(in the rows, 128 means zero)
Where one turn sends some rows of the set: a few examples, then the rows asked:
ferav: [154 148 127 124 143 119 124 114  90 103 136 131 124 109  96 110 144 102
 128 147 138 136 151 148]
bopi: [119 111 151 115 125 134 148 126 128 115 131 122 153 143 121 132 159 111
 120 153 136 156 143 124]
Fufe: [126 130 135 139 132 123 144 124 118 110 126 167 140 100 132 124 162 117
 122 147  99 131 130  81]
meb: [138 119 152 141  91 137 145 101 137 110 133 121 148 112 116 117 141 102
 140 165 119 140 148 118]
Tad: [138 126 119 111 158 120 127 104 137 114 135 165 130  87 127 147 118 124
 134 123 124 101 114  93]
nebev: [150 158 115 119 124 116 134 110 118 103 155 118 127  99  99 107 129  90
 128 131 122 137 140 142]
Memet: [112 124 162 132 117 130 129 108 128 133 133 128 122 118 120 148 117 109
 134 124 112 164 122 120]
fison: [123 120 157 131 119 110 142 102 131 136 140 120 122 124 118 141 122  99
 144 117 112 158 119 125]
zari: [153 117 112 128 124 120 151 110 115 107 153 168 146  85 126 117 169 101
 140 131 112 125 117  93]
rufu: [143 147 164 102 114 104 120 109 149 109 109 124 119 111 116 142 112 110
 132 130 134 111 128 134]
furi: [131 101 147 130 117 117 153 104 129 114 136 109 142 124 126 123 152 129
 130 168 129 148 155 129]
tar: [140 102 139 132 133 119 128 108 142 122 111 165 130  99 149 149 153 108
 132 124 107 109 118  93]
Vebug: [145 136 136  80 127 109 129 107 133 122 108 135 160 127 119 145 132 136
 137 138 148 112 129 137]
duzi: [147 116 155 131  98 127 147 108 140  96 133 118 137 122 120 113 149  87
 132 160 119 139 148 127]
dupi: [116 126 136 110 125 104 125 121 137 148 124 128 133 134 125 156 150 119
 137 131 146 143 114 134]
bub: [117 118 164 135 145 111 142 110 106 137 130 130 121 131 106 141 134 116
 140 132 134 148 131 128]
bak: [146 127 161 115 133 103 112 106 128 118 100 135 112 117 115 148 134 116
 139 141 157 111 129 145]
puga: [144 121 126 106 154 124 130 108 128 107 130 162 135  87 130 148 130 116
 124 108 120 101 109  95]
navem: [148 101 150 149 124 124 145 105 118 115 127 126 133 124 112 116 160 100
 144 166 138 135 151 133]
rer: [137 138 152 109 111 119 110 101 155 115 111 126 123  96 119 152 113 115
 136 137 147 111 122 135]
doti: [170 107 131 101 143 118 132  86  99 117 130 139 144 114 111 129 121 117
 151 133 144 122 130 157]
fuga: [139 139 101 124 130 130 138 119 130 119 141 114 152 118 108 118 160 108
 124 155 139 130 153 137]
vas: [136 116 121 108 152 120 131 108 133 108 127 164 133  84 135 151 126 130
 128 123 127 102 102  98]
Lozas: [129 138 143 131 130 119 138 121 125 105 134 172 137 105 122 123 156 114
 129 154 102 129 135  75]
Tizer: [151 116 103 129 128 120 134 108 120 108 162 171 138  89 124 118 163  98
 147 144 120 131 120  96]
bagul: [161 124 114  93 137 126 122 115 114  81 133 175 135  82 135 129 148 109
 126 139 132 116 108 113]
Div: [163 130 104  90 133 131 115 108 110 116 127 135 156 129 128 128 143 112
 128 134 130 144 138 159]
vaka: [130 105 138 136 138 125 124 113 138 122 111 167 126 103 152 152 149 117
 127 134 110 123 113  95]
seseb: [153 121  98 129 125 120 141 112 113 105 147 169 144  85 130 114 168 106
 139 146 115 130 117 102]
salo: [139 106 139 133 134 124 116 105 145 123 116 174 125 110 152 149 147 109
 137 137 104 127 121  93]
Lugi: [148 143 111 122 123 111 122 113 111 106 144 113 123 105 117 113 154 119
 120 153 133 145 156 151]
ged: [165 117 133  87 115 139 128  87 115 102 140 138 151 101 121 131 105 110
 146 130 133 136 120 148]
kefig: [164 117 122  84 129 113 132  91 103 109 139 126 143 112 127 128 122 137
 134 137 130 144 139 157]
gozi: [163 119 123  93 139 134 114 114 125  76 139 175 130  89 135 130 145 102
 124 143 132 117 119 108]
Tane: [131 134 144 136 126 119 137 123 119 110 127 168 134  97 129 125 165 107
 119 133  96 125 127  79]
vumu: [175 111 134  90 118 123 127  85 126 108 134 131 141 115 125 130 111 101
 146 126 124 132 122 154]
vaf: [115 123 155 117 132 101 130 112 121 130 133 119 114 122 129 148 136 134
 124 132 128 160 133 136]
teti: [144 125 145  99 119  93 120 100 141 117 115 122 124 108 131 148 133 140
 135 147 152 116 135 147]
zepi: [165 119 118 100 131 126 122 116 122  84 135 168 133  79 134 126 158  96
 122 129 129 109 114 110]
sume: [149 157 113 123 108 131 118 109 113 104 152 128 130  91 105 112 138  95
 132 144 129 148 136 144]

Tizer turns into Tad
fuga turns into Vebug
vaka turns into seseb
Where do these go?
rufu turns into duzi
tar turns into zari
ged turns into Memet
bak turns into navem
teti turns into furi

Where one turn sends some rows of the set: a few examples, then the rows asked:
rulen: [140 111 139 152 134 139 111 146 138 105 125  97 158 114 125]
Lubot: [157 160 140 136 123 146 117 139 155 119 134 107 133 103 132]
nedo: [132 100  89 131 143 140 124 100 132 120 150 128 120 133 147]
zivaf: [120 132 144 141 113 168 132 102 121  97 155 116 118 118 146]
sudo: [144 135  97 151 144 164 138 109 119 120 166 132 119 133 142]
sovo: [140 139  98 133 157 164 116 131 106 117 138 141 138 141 144]
bitub: [122 114 129 138 128 161 128 106 112  85 121 109 146 114 118]
zufe: [150 143 114 136 165 163  90 125 104 122 155 119 134 145 131]
gotuf: [133 135  93 122 142 149  98  90 127 131 132 120 110 138 135]
vozuz: [162 158 135 137 124 154 119 140 159 123 134 116 137 108 137]
vol: [142 142 157 164 130 146 110 116 127 132 130  84 124 119 124]
Bupi: [124 147 126 115 112 164 129 128 123 110 120 133 141 109 142]
gire: [130 126 106 131 160 163 100 103 103 104 143 110 128 151 125]
nali: [154 116 159 137 139 146 132 109 151 104 159  93 125 118 140]
molo: [145 114 151 122 140 131 113 126 145 141 109 107 133 119 156]
fari: [120 106 135 135 122 144 116 112 125 101 113 132 127 115 164]
fakeg: [159 126 105 149 164 155 120 132 113 120 163 135 136 134 144]
dutaf: [141 145 154 161 132 156 107 112 131 138 127  85 127 128 123]
Von: [143 124 155 127 137 127 112 133 137 137 112 106 130 114 155]
rup: [158 121  94 146 151 143 128 110 133 141 160 130 121 122 142]
nug: [144 111  96 128 150 139 106  92 135 138 156 110 118 130 128]
mumut: [128 148 129 150 119 159 116  92 120 113 106 120 114 112 133]
vibul: [151 118 163 134 138 139 127 117 143 101 156  89 125 114 137]
dinun: [143 109 140 154 140 150 109 145 139 104 127  99 162 124 123]
puli: [139 126 103 116 157 147  82 108 120 133 143 110 129 141 126]

Bupi turns into mumut
vibul turns into rulen
Where do these go?
dutaf turns into nali
puli turns into rup
sovo turns into gotuf

Where one turn sends some rows of the set: a few examples, then the rows asked:
puvel: [140 145 112 130 112 156 132 142 135 130 131 110 103 143 123 122 161 122
 126 128 147 124  82 134]
Mezor: [117 122 133 138 136 133 127 131 146 122 108 108 126 130 102 138 109 145
 132 153 120 153 105 113]
rona: [146 133 132 130 111 123 146 134 132 141 117  81  96 118 121 105 119 135
 117 107 121 129 127 145]
sefin: [113 142 152 136 115 142 126 137 128 122 134 149 139 132 124 122 153 144
 127 161 130 133  80 130]
reruk: [128 128 120 150 129 160 154 144 134 109 143 110 138 109 104 127 107 121
  96 141 126 125 102 130]
ves: [119 131 128 168 110 149 141 128 116 126 157 110 153 132 137 139 161 156
 137 147 135 124 142 145]
futoz: [116 131 118 109  93 140 130 116 125 155 113 144 116 131 125 123 129 115
 136 139 145 133 160 129]
togeg: [128 123 156 124 104 139 158 137 141 132 152 124 115 129 112  86 133 127
 140 131 125 110 118 115]
bilom: [118 158 147 122 110 140 131 141 142 140 110 112 171 143 113 126 112 138
 113 170 142 121 129 141]
Keman: [140 130 105 134 128 146 144 117 144 123 120 109 152 152 101 153 137 126
 121 118 118 141 136 134]
Tid: [143 141 125 163 102 131 117 130 114 136 106 153 154 142 120 130 125 131
 123 142 134 134 125 166]
zezum: [110 137 130 128 110 152 137 132 133 121 137 179 142 122 132 128 127 124
 125 108 130 127 108 135]
duv: [121 154 147 137 117 148 132 146 153 114  98 103 119 131 158 121 112 155
 116 144 137 107 118 136]
dak: [117 119 149 132  89 142 145 127 121 135 131 117  90 124 150 102 130 135
 123 140 144 111 145 145]
vifub: [149 153 137 101  72 146 128 138 117 135 131 123 144 133 132 133 147 151
 103 153 123 133 128 141]
suko: [ 99 137  97 130 113 147 146 138 140 136 127  88 120 130 127 138 161 136
 128 128 154 133 104 129]
gonos: [134 135 150 120 123 146 112 105 111 135 130 113 144 114 113 140 132 144
 151 147 104 152 125 135]
nof: [125 134 118 134 122 144 155 119 121 118 134  93 145 134 123 163 149 149
 136 114 149 135 137 138]
rik: [105 134 146 139 114 136 156 134 125 135 132 122 128 116 122 123  88 134
 118 137 157 130 162 138]
bize: [123 156 133 113  81 127 142 148 130 136 117 136 136 161 109 106 139 137
 131 160 149 139 121 143]
pirud: [117 115 133 121  99 153 105 100 133 129 108 117 120 131 106 117 119 121
 152 125 117 129 129 154]
fakiz: [165 116 138 130 128 144 138 129 133 109 144  97 122 117 111 101 131 143
 133 126 128 106 124 127]
naki: [145 136 136 126  92 136 134 135 112 171 141 123 118 132 144 135 133 126
 124 155 108 146 144 151]
danaf: [133 138 131 162 109 146 138 141 131 101 149 117 166 130 135 105 147 164
 120 118 119 128 126 156]
Kibo: [130 152 124 158 132 160 116 143 126 156 144  95 135 111 121 108 123 128
 148 147 128 138 123 141]
fiduz: [135 159 129 105 116 141 146 114 109 128 132 129 129 144 126 115 152 110
 138 123 110 118 140 157]
vuz: [132 106 135 150 101 151 139 143 118 122 138 122 120 118 106 133  81 130
 123 144 122 154 124 146]
Puboz: [107 158 113 158 121 135 152 167 138 123 131 131 119 131 115  98 109 133
 108 145 126 133 124 133]
vuda: [ 96 149 141 145 108 131 148 123 157 137  88 107 137 137 119 127 106 137
 119 127 136 130 127 149]
fufog: [ 98 128 128 128  73 142 145 127 123 121 112 148 135 128 125 125 126 133
  99 133 158 134 132 152]
rimi: [120 161 145 133 120 140 147 136 132 120 133 126 101 127 160 131 117 157
 124 111 121 128 145 146]
gofef: [111 138 106 161 115 144 118 148 132 153 143 100 131 126 124 121 150 152
 150 156 154 135 127 129]
mozaf: [142 144 103 136 115 157 109 135 128 116 121 151 155 112 110 126 130 133
 125 128 146 132  98 138]
dako: [143 154 129 113 114 155 136 130 136 143 119 109 112 115 157 143 121 138
 117 136 104 130 148 116]
Gemip: [133 127 115 123 120 166 110 107 131 126 128 122 144 119 123 105 155 116
 142 141 103 108 124 143]
Regiz: [119 133 153 121 121 136 152 124 139 105 135 116 124 115 137 117 155 157
 123 120 103 133 102 116]

fakiz turns into reruk
Tid turns into fiduz
naki turns into rimi
Where do these go?
Mezor turns into sefin
vuz turns into zezum
gofef turns into ves
Keman turns into puvel
futoz turns into dak
vifub turns into dako

Where one turn sends some rows of the set: a few examples, then the rows asked:
zabo: [166 127 156 159 136 138 117 155 133 150 154 153 100 115 137  98  74 146
 138  99 124 150  97 132 142 137 107 104 110 140 147 139  91 116 116  98
 107 154 124 134 102 165  89 146 147 156]
siro: [150 124 142 158 146 158 134 152 162 144 143 118 122 133 134 103  96 118
 132 142  98 130  89 133 138 123 101 112 113 144 145 102 116 108 123 169
 121 125 116 149 106 138  94 136 101 135]
Seli: [133 148 134 133 153 159 124 148 122 166 140 158 117 103 105 122 104 130
 130 104 119 151 143 126 109  94 131 134 112 136 111 155  99 109 128 154
  89 164 124 143 129 143 148 135 126 111]
ker: [136 118 102 156  94 163 102 150 119 152 140 133 143  83 149 120  86 128
 139 107 153 136 114 131 127 117 137 148 116 148  91 108 110  81 119 137
 129 132 105 144 101 148 100 142 142 110]
danil: [140 126 145 151 113 174 129 155 169 133 144 152 112 123 137 115  90 109
 128 104 131 132  98 114 158 129 124 137 103 117 155 101 121  95 117 122
 129 154 115 123 130 141 103 118 153 139]
nok: [134 126 141 150 123 182 132 160 172 130 148 155 113 113 136 109  88 123
 123  97 123 126  93 123 154 124 124 134 101 123 150  96 116  93 116 119
 128 155 114 121 126 143 109 120 148 144]
Seb: [161 130 157 153 137 134 125 161 128 149 161 155 104 100 135  98  69 144
 135 104 115 157  95 131 145 132 111 109 114 131 147 142  90 113 108 106
 106 147 125 127  96 166  88 143 146 151]
neteb: [130 109 105 153  90 162 109 151 119 159 144 137 151  89 148 119  84 119
 140 112 152 141 108 130 125 108 143 144 117 148  96 109 109  86 122 138
 118 133 104 138  91 151 112 136 144 107]
bune: [161 124 148 141 149 172 114 149 129 168 125 161 119 102 134  89  69 124
 116 113 117 170 100 137 130 133 108 115  94 127 148 118 103 114 140 154
  78 149  87 147 124 131  84 158 116 135]
tata: [156 119 125 135 113 159 127 139 123 149 168 130 148 111 105 135  68 138
 152 116 119 156 133 121 134 117 108 121 143 177 121 150 107 121 105 133
 123 164 116 153 129 116  90 132 166 126]
vipes: [131 118 107 153  98 160 104 142 117 155 156 141 150  86 147 114  86 126
 135 120 149 136 117 129 118 113 140 145 117 154  90 105 105  79 117 133
 120 130 107 142 102 147 105 139 153 105]
katu: [153 121 123 126 116 165 120 135 120 153 175 127 142 112 113 135  74 140
 151 111 115 144 127 129 130 122 111 115 139 164 115 152 110 124 102 136
 122 164 122 153 138 116  89 146 171 128]
zug: [128 152 128 141 145 160 120 140 117 163 139 165 121 106 110 111 116 119
 121 100 113 148 140 126 108 100 125 139 111 140 114 156 100 111 126 151
 100 165 127 146 119 144 147 135 123 106]
vefa: [158 124 147 143 144 174 117 152 139 160 129 155 119 103 128  96  76 136
 121 111 122 174 113 140 131 132 104 119  92 139 157 119 105 109 142 151
  68 144  83 147 123 129  83 163 113 131]
num: [150 123 125 130 116 166 120 139 119 157 168 132 149 111 106 130  80 137
 150 112 122 149 129 129 134 123 111 111 149 179 119 156 108 113 100 130
 110 162 122 153 139 115  99 140 166 122]
Tef: [128 143 133 140 155 161 115 147 118 164 134 158 116 112 103 116 108 128
 125 102 110 150 150 130 101  99 126 132 113 130 119 156  99 106 118 146
  99 158 128 143 137 140 140 144 125 107]
Dud: [128 116 117 152  99 158 110 145 120 156 151 141 146  78 151 119  83 123
 131 113 153 145 108 122 112 112 146 143 118 157  92 113 103  79 122 134
 122 130 103 141 100 155 112 143 136 109]
tuleb: [173 101 111 159 113 123 113 168 133 153 135 127 127 129 115  83 103 142
 112 127 125 145 138 148 147 104 124 125 117 147 112 131 141  86  96 148
 107 131 100 152 130 142 143 139 120 128]
Zafu: [155 115 124 131 119 167 129 135 121 151 173 135 143 115 107 135  77 132
 143 119 128 147 134 129 142 127 109 112 145 183 119 154 118 121 100 136
 112 161 109 155 134 118  94 142 163 127]
Taliv: [166 108 109 158 105 124 110 159 133 164 138 122 131 120 112  84 104 138
 114 143 130 143 135 144 148 107 127 133 124 150 110 138 145  84 105 143
 105 136 101 155 131 141 141 139 125 131]
gal: [159 125 140 156 149 161 125 155 165 143 147 120 133 128 136 104 105 120
 128 134 104 128  85 132 135 124 108 112 114 143 141 101 116 122 131 171
 120 121 115 152 104 145 103 133 107 130]
rinam: [156 131 164 160 140 129 119 160 131 147 152 152 100 112 137  97  76 144
 126 104 119 155  95 138 143 129 108 104 110 135 139 136  95 114 110 104
 105 152 124 123 102 171  92 147 146 153]
tobu: [135 148 129 138 154 150 119 146 121 172 141 161 118 109 105 111 114 126
 122 105 114 153 147 129 105 103 124 137 115 138 107 150 102 105 120 147
  97 162 122 155 133 141 144 135 129  99]
Baf: [172  98 116 157 103 126 108 155 135 153 143 123 129 124 110  87 104 136
 113 142 120 155 135 138 154 100 119 126 114 154 114 138 145  89 100 137
 105 145  97 151 133 143 141 131 123 131]
zeme: [134 131 142 153 124 173 128 154 173 129 145 151 115 116 133 109  95 114
 127 102 122 128  97 115 151 128 123 133 105 119 155 101 115 100 112 121
 125 166 111 118 132 136 105 123 147 147]
nipa: [159 126 151 146 142 171 112 152 139 166 127 160 127 103 135  91  65 132
 117 110 124 169 109 140 138 138 101 118  96 136 150 112 107 104 139 152
  79 146  85 145 122 131  85 168 109 136]
Dibes: [178 103 110 165 110 126 111 167 138 153 144 126 128 126 112  85 100 135
 108 143 129 144 147 138 144  99 124 123 119 151 117 141 137  92 110 145
 106 140  95 155 125 144 140 137 123 125]
lat: [154 129 143 155 153 166 129 147 166 148 149 116 131 129 134 104  99 111
 134 129 104 127  86 134 139 126 104 112 106 145 136 102 112 117 121 171
 120 124 117 153 100 139  92 138 109 138]

tata turns into Seli
katu turns into Tef
zabo turns into bune
Where do these go?
lat turns into zeme
Taliv turns into vipes
Dud turns into Zafu
Seb turns into vefa

